In the rows, 128 means zero.
Where one turn sends some rows of the set: a few examples, then the rows asked
Z969: [107 135 104 115 110 168 177 145  95 137 133 121 136 122 112]
Z910: [134 118 121  98 135 130 159  78 119 110 110 124 120  83 147]
Z613: [137 152 179 142  98 138 133 126 159 108 145 148 159 141 127]
Z119: [140 129 105 142 155 139  79 150 155 131 155 116 118 118 138]
Z121: [128 156 173 155 122 141 137 138 153 127 139 150 168 152 145]
Z942: [147 117 113 150 155 134  80 145 158 124 150 112 121 117 146]
Z747: [163  95 142 120 104 129 168 124 107 160 115  97 118 136 125]
Z22: [136 155 178 144 119 136 133 132 162 113 143 147 157 155 140]
Z566: [124 129 108 163 121  69 112 117 128 114 110 148 139 136 104]
Z35: [126 132 103 158 108  83 100 123 115 123 123 157 142 145 101]
Z433: [153  97 143 132 107 137 151 124 110 159 100  91 104 147 119]
Z828: [124 120 132  89 135 137 157  95 134 116 105 127 139  76 154]
Z861: [139 165 135 116 150 120 123 130 105 101  82 106 123  85 141]
Z286: [142 129 115 147 146 145  92 151 157 130 166 121 107 104 142]
Z159: [100 141  97 128 134 165 178 150 102 133 119 130 147 117 115]
Z456: [106 148 109 131 114 156 178 150  89 130 117 116 140 110 107]
Z314: [151  94 136 107  95 130 154 114 113 155 114  89 105 136 131]
Z211: [120 128 113 159 101  78  99 115 119 123 107 152 131 144 118]
Z959: [128 138  97 144  98  71 104 122 122 125 130 147 140 124 106]
Z608: [156  96 150 127  89 133 147 129  99 158 115  92 113 128 134]
Z46: [105 136 105 126 113 169 166 153  85 130 132 129 146 101 122]
Z274: [130 125 131  97 125 127 146  80 116 120 115 125 135  75 162]
Z730: [113 142 104 150 105  76 108 129 125 122 115 153 144 149 107]
Z749: [120 132 117  85 131 138 158  83 125 117 122 116 130  86 153]
Z713: [153 101 158 108 121 113 132 161 114 135  74 140 125 122 134]
Z674: [130 122 126  94 144 130 146  73 134 123 101 119 139  89 151]
Z75: [122 143 105 146 105  75 101 116 122 116 118 153 137 142 106]
Z721: [140 160 146 118 149 159 130 153  86 160 110 145 143 113 109]
Z890: [136 128 112 160 169 145  84 137 153 127 148 114 121 112 126]
Z906: [127 157 175 139 126 143 125 124 167 116 140 149 162 149 140]
Z595: [117 135 102 118 124 176 170 141  94 126 129 116 149 108 105]
Z639: [137 140 177 155 131 136 137 131 163 120 136 148 171 150 125]
Z131: [137 129 109 149 154 133  77 144 156 135 147 110 106 124 141]
Z553: [158  97 144 118 107 135 143 116 106 172 109  96 104 124 122]
Z148: [134 162 172 154 127 136 134 122 155 106 144 149 164 146 138]
Z919: [130 130 107 147 156 144  72 138 152 129 143 112 128 108 148]

Z553 moves to Z828
Z639 moves to Z566
Where do these go?
Z286 moves to Z613
Z749 moves to Z969
Z906 moves to Z730
Z747 moves to Z910
Z211 moves to Z919
Z674 moves to Z159
Z861 moves to Z721
Z148 moves to Z35
Z75 moves to Z119
Z46 moves to Z608

Where one turn sends some rows of the set: a few examples, then the rows asked
Z169: [123 157 116 176 148 123 147 156 136 148  90 160 141]
Z312: [154 162 131 115  83 118 139 129 133 103 114 201 128]
Z85: [ 82 151 140  98 130 139 122 150 159 145 154 166 133]
Z662: [ 90 102 154 148 125 119 150 111 135  92 153 155 128]
Z44: [133 139 122 121  63 122 111 132 152 122 110 105 128]
Z54: [119 172  96 151 137 126 143 137 151 156  98 140 129]
Z665: [ 98 143  97 106 115 170 108 110 127 109  96 143 143]
Z976: [145 116 134 134 118 135 133 193 142  80  95 156 173]
Z898: [149 142 136 116  67 123 147 130 139  96 118 196 134]
Z342: [114 139 133  99  98 113 103 144 154 149 132 106 131]
Z659: [135 102 132 154 115 130 120 184 139 100  91 120 167]
Z634: [124 162 108 169 151 120 139 139 135 152  96 140 133]
Z878: [143 172 111 125  87 122 136 136 124  95  99 198 133]
Z404: [105 135 129 130  85 113 116 136 169 117 137 100 114]
Z568: [108 112 129  81 116 169 124 142 159 105 122 180 153]
Z304: [112 158 112 148 152 140 133 110 133 142  80 161 130]
Z339: [111  96 146 159 131 108 159 138 154 109 153 176 125]
Z984: [ 71 118 123 140 131 147 109 140 109  87 131 128 150]
Z989: [139 166 141 103  91 116 131 143 102  94 124 185 152]
Z162: [103  81 132 153 122 118 156 142 163  94 148 166 131]
Z103: [129 129 132 117  76 118 111 128 165 120 126 102 119]
Z147: [133  87 138 119 139 141 116 175 148 106  89 157 168]
Z962: [152 107 132 140 121 135 122 179 134  88  86 135 170]
Z700: [106 112 144 160 119 112 167 128 162 125 149 179 119]
Z149: [ 89 166 135 126 140 134 117 171 103 108 133 177 156]

Z54 moves to Z878
Z662 moves to Z342
Z44 moves to Z169
Where do these go?
Z103 moves to Z634
Z149 moves to Z568

